In the rows, zero is written as 128.
A single turn carries every row of the set below to another of its rows. Some are shown first; where does it send the rows asked next?
mipa: 143	125	148	127	133	139	98	122	136	119	137	125	96	101	137	119	137	132	147	131	104	145	131	122	134	125	143	90	132	140
Voret: 132	158	101	107	116	136	117	130	140	166	120	119	121	115	128	133	138	124	136	117	90	144	129	107	133	106	120	112	135	122
Nuzun: 116	100	141	141	144	127	127	149	88	123	133	148	130	137	128	136	112	144	139	137	140	107	135	114	137	128	105	154	125	130
Pokam: 124	119	133	156	144	98	140	154	129	136	124	120	164	161	135	114	105	144	122	131	133	134	111	115	131	114	130	153	143	126
Kof: 105	120	103	119	103	138	119	122	158	136	132	123	109	135	137	114	149	114	114	103	102	148	108	136	118	117	138	104	135	121
zufo: 144	160	120	134	125	128	115	111	145	145	138	120	120	125	131	126	129	135	130	139	110	166	119	133	136	127	136	85	142	147
Vego: 121	113	160	135	136	105	132	133	103	130	126	125	140	141	132	129	108	132	133	133	130	98	157	139	122	127	110	174	134	138
laf: 102	114	125	141	146	102	144	169	145	109	115	111	146	134	134	122	120	127	111	113	122	116	113	123	138	123	116	152	111	105
bon: 127	168	118	116	124	131	110	128	155	153	137	108	121	121	132	135	143	127	129	124	101	143	119	120	147	117	124	90	128	116
fonod: 121	129	109	130	137	89	134	157	114	141	140	126	151	142	119	130	107	132	113	121	137	128	117	127	141	119	97	164	115	133
Noziz: 100	126	118	136	148	97	143	150	128	130	115	129	147	143	135	137	100	126	112	135	115	106	142	145	135	126	97	156	123	145
zupug: 123	110	153	138	126	107	159	132	96	106	125	114	124	150	134	116	108	133	146	113	130	118	116	119	138	115	114	155	140	116
nitof: 117	145	130	141	128	144	91	102	140	135	130	121	131	111	136	129	158	131	132	132	113	136	146	114	122	117	148	104	139	95
negi: 146	120	131	132	128	146	98	122	128	137	117	140	114	97	126	121	132	136	146	134	102	155	146	117	117	133	143	102	139	149
git: 120	115	130	144	131	133	93	104	127	113	128	137	119	108	131	114	136	130	140	132	107	154	137	127	128	128	148	85	143	131
zaga: 111	125	126	134	136	91	145	142	119	140	123	126	150	155	129	129	95	128	116	131	123	114	138	149	132	126	99	161	133	153
rok: 138	160	108	132	115	136	113	113	137	161	118	126	138	115	114	134	132	135	128	135	109	167	138	130	125	141	127	97	140	138
Dore: 131	116	157	114	107	150	100	131	148	139	142	118	101	124	127	116	147	130	135	113	115	143	119	136	127	143	137	94	130	128
bub: 128	137	140	150	140	81	142	135	124	106	124	97	157	127	120	120	113	130	118	118	140	134	126	134	136	132	118	156	118	108
savim: 109	108	135	146	143	143	134	148	108	117	127	145	127	129	134	147	129	142	121	139	145	97	139	121	125	137	108	163	112	117
lor: 130	114	125	163	140	106	160	141	142	101	118	120	136	140	145	115	113	135	105	129	136	136	114	136	111	126	137	161	129	137
kor: 124	106	153	136	124	122	133	134	86	125	139	134	131	140	116	133	118	141	133	125	155	113	135	132	129	142	102	165	123	124
lapuv: 116	137	126	132	131	92	151	132	123	132	124	115	144	145	132	135	105	122	110	128	126	110	144	153	124	126	99	173	125	141
sirin: 146	139	152	112	117	147	104	122	143	146	145	111	98	119	142	120	151	129	143	120	108	133	127	112	125	108	144	113	137	118
vuvi: 132	145	113	118	111	145	127	129	164	151	138	120	101	136	144	124	141	126	119	122	103	150	103	131	125	117	135	98	136	140
vetu: 131	112	141	141	130	133	145	129	97	114	136	136	116	131	135	139	127	137	125	131	150	104	138	126	114	127	111	180	120	125
memus: 124	133	98	144	146	100	147	146	128	114	131	129	136	119	131	139	117	128	97	131	139	125	127	136	125	126	106	170	103	137
zut: 112	115	98	142	145	107	139	166	130	131	131	142	144	140	131	133	110	135	102	131	133	126	114	131	131	125	106	157	112	146
Geli: 104	103	156	135	141	115	126	150	113	134	120	133	144	147	132	132	108	135	129	134	127	93	153	138	128	133	106	162	130	136
nago: 125	132	101	111	98	152	129	133	156	157	117	129	109	124	124	126	140	123	118	111	100	154	117	137	115	137	125	107	131	140
Pep: 136	146	152	135	126	154	94	119	151	142	136	118	118	112	133	132	152	139	133	138	120	139	139	124	125	139	144	95	131	117
murut: 122	124	135	119	101	147	106	108	140	147	140	117	112	135	140	114	158	122	132	108	112	135	124	119	109	105	149	122	147	103
kif: 110	149	106	122	119	128	103	116	145	156	134	118	134	133	136	123	148	123	128	118	100	142	122	110	133	97	136	104	144	103
sedu: 147	124	136	110	103	157	109	126	138	162	126	125	106	119	133	118	148	130	140	114	105	140	134	111	103	115	142	129	143	129
pup: 136	139	110	144	133	95	144	138	118	136	140	125	150	139	123	133	112	135	103	132	150	135	124	137	121	127	109	174	118	139
tunut: 136	145	136	122	121	152	94	124	140	153	117	120	127	94	121	136	154	133	136	127	109	137	154	113	119	135	135	114	126	108
zesoz: 114	126	151	154	120	133	160	127	123	116	118	112	139	154	133	133	129	140	119	127	150	113	125	134	118	142	121	161	131	96
Kedez: 123	129	106	132	115	115	119	98	138	107	132	121	108	108	129	113	136	114	123	113	105	165	122	147	125	125	137	95	133	136
Muz: 111	134	117	142	143	104	153	137	134	128	116	127	142	142	143	139	107	126	104	139	122	106	145	149	119	125	106	169	124	147
kep: 123	154	113	144	124	117	100	94	133	137	133	121	143	120	124	123	136	129	128	133	114	165	134	132	131	124	140	90	146	120
zofog: 135	151	120	116	114	124	123	117	151	124	137	108	99	109	126	126	137	118	125	114	104	157	115	145	139	134	123	89	121	136
Riva: 115	124	136	160	153	124	157	133	113	94	110	125	128	130	150	134	117	139	134	139	126	108	131	108	134	112	123	151	132	109
zalo: 132	109	141	106	103	144	102	133	132	139	123	122	106	100	111	116	142	122	141	102	104	147	136	133	122	147	126	107	124	130
luv: 98	102	148	159	138	126	145	146	114	107	111	131	145	151	125	128	110	145	132	131	138	121	120	132	142	151	115	128	132	115
puru: 142	144	103	116	113	125	127	113	132	128	118	122	103	93	120	125	128	118	133	115	94	163	132	134	128	129	121	103	127	148
Vitaz: 108	104	148	138	147	120	135	146	120	119	116	135	129	135	143	134	113	130	123	136	121	88	155	137	119	126	111	169	125	139
givif: 113	100	138	116	102	132	102	114	130	121	137	123	105	122	123	104	144	117	137	99	109	148	120	139	125	130	138	98	137	121
nuga: 117	114	156	141	137	116	138	131	117	119	120	126	134	134	136	134	116	130	119	136	134	96	160	150	112	138	113	175	125	137

puru goes to -> zalo
kif goes to -> nitof
zut goes to -> vetu
Now these:
sirin goes to -> bon
zesoz goes to -> Pokam
Noziz goes to -> nuga

A single turn carries every row of the set below to another of its rows. Some are shown first; where does it send the rows asked next?
vegak: 115	91	117	128	134	111	95	135	113	123	137	107
Nov: 132	89	135	137	123	103	108	140	135	144	170	106
gitu: 116	99	128	136	148	96	117	125	124	114	147	123
vov: 131	138	123	113	167	110	131	137	140	123	114	114
fus: 147	131	149	129	122	145	114	132	146	152	137	77
ridos: 147	118	142	133	148	100	141	128	161	134	155	126
fava: 142	130	101	121	117	114	84	153	115	132	151	125
non: 148	144	117	125	126	138	85	143	154	115	120	128
rul: 107	125	128	121	158	110	121	132	120	114	120	109
Kifed: 135	136	127	125	107	117	97	154	132	144	175	127
bodom: 146	117	154	136	123	117	130	140	152	157	157	87
Lufa: 157	157	131	135	109	144	112	129	131	128	126	114
Dav: 153	130	144	133	149	101	144	138	152	145	145	94
lonek: 135	128	128	121	131	148	99	130	125	136	113	79
vedu: 142	108	147	133	115	129	105	136	147	156	169	91
Las: 114	118	119	115	162	102	119	135	133	115	132	131
Rana: 152	138	137	123	158	109	145	133	158	134	128	111
dabed: 127	91	127	128	121	121	86	137	128	142	165	102
sezun: 155	141	102	126	119	130	94	137	115	123	121	116
sekul: 144	129	108	124	126	125	76	149	150	116	136	136
Vinel: 149	143	135	128	117	130	94	151	172	133	154	131
kuda: 122	103	115	121	131	133	82	133	114	129	130	95
muzun: 144	102	138	142	142	91	132	129	144	133	164	113
Muf: 145	153	146	134	102	135	114	139	141	142	160	121
Pivot: 130	145	138	120	159	113	137	140	137	133	118	91
Nava: 145	129	119	126	121	120	81	154	161	127	157	137
mefen: 139	138	148	127	134	135	129	137	140	144	117	77
bidep: 124	106	131	128	151	96	125	130	145	122	157	139
vufum: 120	122	125	122	141	131	108	133	115	124	104	89
piv: 151	153	134	128	121	141	97	145	167	125	131	125

vegak goes to -> Nov
Lufa goes to -> sezun
muzun goes to -> Dav
Now these:
vov goes to -> Las
dabed goes to -> vedu
Nava goes to -> Vinel

A single turn carries every row of the set below to another of its rows. Some are shown first; where does it send the rows asked next?
buka: 162	134	97	127	122	121	155	130	126	129	140	109	140	121	134	149	113	109	134	94	119	117	155	132	158	115	135	138	130	138
tuk: 107	125	176	136	121	146	154	135	132	125	134	145	146	138	123	122	127	139	147	146	131	122	128	97	119	118	140	145	130	133
doban: 148	138	105	123	115	122	129	125	115	138	134	136	132	116	119	162	114	138	117	137	140	135	90	154	137	132	126	106	146	129
puro: 116	113	119	148	116	128	152	123	122	130	127	142	108	132	145	110	130	127	142	147	122	147	82	108	149	95	139	116	121	138
Nibi: 149	136	107	121	118	123	133	122	122	137	138	145	138	122	118	162	121	145	124	135	136	130	88	158	126	123	129	106	139	121
paz: 147	130	101	121	113	121	135	127	114	133	140	143	129	114	126	157	115	143	127	132	135	145	91	160	129	123	131	109	142	130
guge: 123	131	114	89	126	143	133	136	131	96	136	118	123	126	135	101	168	115	126	161	131	121	127	133	151	123	128	122	134	113
Fuf: 85	123	143	158	150	131	140	107	126	136	126	112	139	96	127	122	131	119	143	115	123	119	123	163	124	138	125	143	131	123
zami: 134	124	91	131	123	140	90	133	128	103	135	136	126	135	131	146	148	119	141	97	121	121	139	103	111	119	130	109	130	128
vitog: 105	118	167	137	113	143	155	143	119	122	134	137	132	127	132	116	116	133	145	143	132	142	132	95	129	123	142	147	136	148
Los: 136	129	93	133	124	141	85	132	128	105	132	132	128	135	128	148	148	116	136	99	124	116	139	99	116	125	127	108	133	128
vodag: 122	130	115	89	125	143	132	136	131	95	136	118	123	127	135	100	167	115	127	161	130	121	128	134	151	123	128	122	134	113
Gep: 142	126	161	141	155	120	109	133	127	165	145	135	118	129	137	128	126	106	132	109	121	130	147	137	111	108	140	134	123	147
bev: 144	133	164	143	157	122	105	132	128	169	142	132	122	130	132	131	126	103	126	112	124	122	146	133	115	114	136	132	125	145
nuka: 134	125	90	132	121	140	87	135	124	103	133	131	123	131	132	145	144	115	137	97	123	125	141	100	117	123	129	109	133	133
nakit: 123	131	115	89	125	143	133	135	131	96	136	118	123	127	135	100	168	115	127	162	130	121	128	133	151	123	128	122	134	113
mumup: 129	126	121	130	143	97	121	124	118	85	119	123	109	119	141	94	109	110	132	127	141	117	134	122	153	126	129	159	124	101
Pap: 118	133	127	153	120	132	138	119	124	138	116	127	114	134	131	118	125	117	121	157	132	124	80	95	165	117	126	109	131	138
vof: 163	133	100	124	127	121	159	125	135	128	144	120	148	129	132	151	122	117	143	92	116	109	153	138	146	105	137	139	123	126
Bisa: 86	125	143	160	149	132	138	107	124	136	124	109	138	94	126	123	129	117	141	116	125	119	124	162	127	141	124	143	133	125
tam: 107	133	175	140	118	146	146	138	124	128	126	130	141	132	120	124	117	129	133	151	138	122	129	87	135	135	133	142	140	143
gizu: 131	137	130	131	150	101	118	116	129	90	117	125	122	128	130	101	117	114	128	130	144	96	130	120	149	127	124	155	121	89
Peno: 85	122	142	159	149	131	140	108	122	135	125	110	136	93	128	121	128	117	143	114	123	123	124	163	126	139	125	144	133	126
Bofon: 143	129	160	143	154	120	106	135	123	166	142	129	115	125	136	129	121	101	125	110	124	131	148	133	118	115	137	133	128	151
rem: 119	130	132	147	128	133	147	112	139	137	124	147	128	147	129	120	142	133	137	153	124	114	76	107	141	97	132	111	116	118
velag: 130	124	125	127	147	98	127	119	128	84	124	136	118	128	139	95	120	121	141	124	136	110	131	129	139	114	132	160	114	88
zopum: 165	143	103	127	128	123	151	123	135	133	137	111	151	129	124	156	120	111	131	97	121	98	153	130	155	117	131	135	128	127

mumup goes to -> gizu
buka goes to -> zopum
Now these:
tam goes to -> tuk
Bofon goes to -> bev
rem goes to -> puro
Bisa goes to -> Fuf
Nibi goes to -> paz
zami goes to -> nuka

A single turn carries every row of the set below to another of its rows. Some are shown first; where does it send the rows asked next?
Mugu: 136	119	102	97	115	144	101	136	99	114	148	122	162
sevu: 121	118	123	118	155	121	86	133	103	125	148	114	124
Tipul: 135	116	139	122	116	144	119	117	130	139	131	141	138
lino: 134	97	106	140	111	119	110	135	152	121	114	147	152
visuf: 117	130	103	123	116	74	110	108	118	124	147	101	126
Moni: 108	85	93	104	117	120	88	112	111	141	119	105	118
peda: 139	129	102	125	127	81	108	153	125	155	140	124	127
Kef: 152	121	84	137	123	92	97	134	106	130	156	123	166
gugu: 110	132	108	143	105	107	83	123	97	136	135	138	164
pigiz: 151	121	127	123	103	113	95	145	135	137	161	131	129
ful: 142	84	104	134	108	110	102	116	146	121	120	149	124
patop: 135	77	86	135	115	110	88	127	106	116	115	141	155
fep: 127	78	89	134	122	107	79	138	120	123	127	111	163
Fug: 116	126	96	88	114	113	112	109	112	135	167	142	143
dusik: 145	114	85	96	114	130	122	103	100	117	116	117	131
nugit: 152	102	95	125	115	93	117	107	119	93	117	122	127
Balu: 124	130	110	108	129	103	84	133	110	111	142	90	160
digon: 93	113	120	128	125	108	103	139	122	151	127	129	115
rav: 129	95	86	95	100	128	110	105	110	106	116	137	125
Lupog: 155	126	116	115	131	118	124	115	102	144	133	129	170
Rireg: 108	128	116	110	105	130	99	154	122	139	123	139	155
pamum: 130	122	135	126	121	92	138	127	96	119	134	121	144
det: 120	80	86	114	125	104	87	126	109	120	121	119	108
maf: 151	123	89	127	119	91	128	116	140	113	119	125	122
kogu: 113	125	128	102	122	110	102	95	136	151	141	115	132

Lupog goes to -> kogu
fep goes to -> lino
Now these:
Tipul goes to -> visuf
pigiz goes to -> pamum
det goes to -> patop

A single turn carries every row of the set below to another of its rows. Some are shown first; where does it send the rows asked next?
sepom: 122	134	146	133	129	129	131	164	124	108	100	144	150	113	130	126	149	137	116
vave: 113	126	165	131	138	127	123	154	134	113	94	138	152	128	119	116	144	127	139
fufo: 118	121	118	167	132	145	120	121	118	135	120	112	132	94	138	116	135	134	110
kur: 119	132	138	104	122	115	114	86	133	122	161	141	140	138	132	111	117	124	119
Zazi: 124	147	165	144	121	129	124	149	140	114	103	136	130	119	118	113	148	131	122
bopu: 123	109	125	145	108	107	96	147	141	120	136	124	122	130	101	113	123	115	96
Beg: 122	105	143	166	133	129	106	126	115	141	105	108	122	133	130	90	123	122	130
milu: 131	127	116	124	135	114	149	114	98	139	118	167	129	156	131	141	106	129	138
Lev: 141	127	131	149	159	112	126	120	122	122	133	105	92	152	121	137	133	115	124
Vut: 144	102	128	129	157	103	130	134	125	134	126	118	119	157	133	146	123	140	159
tigo: 132	125	127	100	113	108	119	105	120	121	158	148	139	142	145	111	114	136	108
fur: 137	123	109	137	159	120	141	123	127	124	141	116	121	120	134	166	138	140	130
godu: 121	137	129	135	144	119	141	95	105	135	120	156	118	160	115	132	110	107	134
fup: 117	93	132	129	110	105	96	144	156	133	132	129	146	130	103	121	115	131	139
sov: 122	92	123	147	132	131	118	137	116	146	108	121	154	113	147	115	121	150	147
Vilu: 107	100	109	131	125	118	105	142	143	117	139	130	156	106	105	138	127	122	107
numu: 117	116	130	98	133	110	113	100	115	115	152	145	148	151	136	109	115	117	110
nini: 129	150	117	136	130	124	152	95	114	138	131	160	120	135	124	147	114	128	130

fufo goes to -> Beg
Vilu goes to -> bopu
Now these:
milu goes to -> nini
Lev goes to -> Vut
tigo goes to -> kur
vave goes to -> sepom

A single turn carries every row of the set below to another of its rows. Some are shown first; where does it send the rows asked next?
dubar: 141	115	113	75	138	108	107	149	154	93	129	116	130	127	129	125	133	144	137	133	135	144	136	105	121	134	112	150
saf: 135	146	119	137	126	151	137	151	118	146	126	127	101	129	129	157	144	127	120	145	127	135	131	141	127	137	164	139
Dop: 148	128	137	123	134	109	127	128	130	127	98	114	138	128	142	123	116	108	118	132	102	122	102	116	153	136	102	112
tuder: 137	170	137	127	117	135	132	138	144	163	124	107	137	126	121	136	161	134	143	124	129	131	147	105	131	114	132	119
vub: 124	107	152	89	129	100	114	134	137	123	147	133	129	136	126	144	119	126	111	118	128	128	163	129	98	116	140	136
zudi: 128	123	126	120	136	126	131	150	146	137	123	89	124	133	148	79	120	129	148	91	140	122	128	123	128	126	132	132
miz: 128	140	141	124	111	132	122	147	135	133	127	192	126	143	151	143	121	129	131	121	125	117	147	118	139	115	111	129
ziro: 102	150	106	129	117	146	124	147	114	111	116	156	108	138	124	141	98	134	128	134	119	96	133	119	149	136	115	128
zukaz: 110	123	113	132	131	151	121	158	140	87	107	122	109	127	96	134	109	104	129	118	118	131	154	130	141	146	118	124
kemot: 123	116	134	132	117	121	128	141	162	124	127	100	100	116	115	143	128	155	105	121	118	121	148	124	118	110	125	97
Kul: 119	139	119	95	111	115	110	156	144	109	110	154	116	104	146	111	132	139	141	125	130	141	123	153	138	105	138	105
folu: 123	133	132	102	130	121	143	135	128	143	128	54	123	136	127	133	131	134	127	135	122	150	135	129	131	132	124	126
noze: 118	118	140	83	126	119	131	114	138	121	135	142	146	141	151	153	128	144	136	134	106	106	137	158	128	115	119	124
mafe: 123	138	104	104	119	136	109	154	119	143	124	142	124	142	137	164	118	138	145	111	119	116	106	98	115	122	106	133
buz: 121	137	105	114	129	122	129	140	118	106	129	106	128	129	139	70	153	136	133	161	119	125	132	131	119	118	120	127
Piz: 136	139	128	147	102	159	139	122	113	129	124	114	140	105	148	114	119	115	145	105	130	133	138	139	140	116	97	133
tir: 94	125	100	102	129	128	119	140	102	125	125	135	139	117	138	119	130	124	135	96	116	112	162	109	108	135	105	138
zup: 139	151	125	131	121	156	106	135	118	135	112	117	107	113	116	138	150	117	137	132	126	121	132	168	145	130	138	134
Zule: 158	133	147	92	110	110	122	160	127	117	120	149	128	151	148	117	144	127	164	135	125	128	127	130	132	110	106	132
Godo: 122	119	151	102	122	135	122	137	126	122	124	181	126	145	126	126	112	133	98	139	131	132	151	134	136	129	137	127
fibas: 128	142	123	98	125	120	111	140	124	98	126	131	117	131	135	90	124	133	155	141	132	166	100	126	135	126	102	134
regul: 84	145	98	112	132	124	138	115	124	118	119	130	145	126	154	145	131	111	137	119	126	124	169	122	112	136	132	139
Bemel: 123	149	113	116	109	120	122	125	147	91	153	103	117	136	111	112	107	107	129	137	129	153	119	101	115	115	121	140
vosi: 116	126	109	130	129	133	169	138	103	114	114	143	136	143	142	115	121	108	139	128	118	133	117	121	136	107	85	131
Tuz: 117	113	119	105	152	101	105	151	146	101	137	129	108	145	107	124	114	138	107	144	145	132	147	113	122	141	124	141
mumed: 130	130	162	131	130	117	144	142	133	140	127	136	122	135	152	140	152	133	134	94	133	132	95	131	144	128	118	123
zeg: 113	146	111	132	138	156	121	129	98	138	114	128	127	137	137	135	100	128	112	115	159	133	152	116	146	143	109	133
sasa: 132	152	93	110	121	123	127	133	141	119	124	114	132	122	150	88	136	123	144	93	160	119	133	127	145	112	125	125
ferad: 130	148	128	79	135	151	144	125	122	116	122	127	132	123	148	102	136	96	110	129	109	108	139	118	116	132	108	121
ditek: 125	143	157	126	128	145	149	138	136	78	130	88	114	135	128	138	139	127	121	118	136	123	166	142	130	124	112	124
Leni: 119	122	148	126	128	153	141	111	160	101	143	107	120	137	129	128	139	133	105	124	132	137	146	111	110	124	96	153
Zaram: 123	133	100	113	129	143	143	138	145	111	146	140	136	151	99	129	158	136	142	130	142	141	139	119	130	130	161	140
kamo: 134	145	145	105	123	148	126	123	111	100	117	145	161	133	130	93	107	129	130	123	125	117	126	124	147	128	140	130
tasog: 110	143	112	154	130	104	116	157	140	104	141	112	122	141	100	143	134	142	146	138	153	141	146	122	146	124	121	131
mizon: 132	132	116	98	128	136	131	121	123	152	161	128	96	131	137	122	118	125	115	141	113	151	128	124	101	129	107	105
sizi: 153	138	129	140	122	121	134	152	115	118	131	126	131	171	130	132	149	127	161	142	129	137	111	132	132	101	105	127
lam: 99	154	122	154	124	110	123	161	145	114	125	132	113	118	119	148	117	139	128	108	139	115	153	110	146	105	115	119
Sili: 133	128	133	107	146	134	114	122	135	153	128	116	105	141	124	122	115	136	137	154	122	158	136	147	96	107	126	108
pem: 117	138	130	118	112	122	133	133	129	127	131	127	162	113	145	136	109	118	115	145	90	139	129	133	168	129	114	126
vem: 111	131	117	151	154	136	120	109	151	125	119	110	119	116	145	140	131	131	92	128	109	130	148	140	127	135	142	127
zutav: 152	107	119	105	146	120	123	141	132	131	121	128	110	112	164	135	119	125	106	127	116	135	170	148	108	115	121	140
tiziz: 132	140	125	102	141	130	109	140	149	110	133	94	128	125	130	175	153	128	110	122	128	162	134	128	125	119	123	148
nen: 118	113	131	128	150	108	123	141	111	116	128	128	100	151	106	124	104	124	132	104	145	135	146	141	103	95	128	129
Sis: 139	127	121	146	132	121	141	153	167	130	132	121	129	147	123	152	168	121	150	106	144	133	138	132	139	112	130	120

tuder goes to -> buz
zudi goes to -> mizon
Now these:
tasog goes to -> Zule
Piz goes to -> folu
kamo goes to -> kemot
Kul goes to -> nen
Leni goes to -> pem
ziro goes to -> Sis
mumed goes to -> Bemel
tir goes to -> saf
Godo goes to -> lam

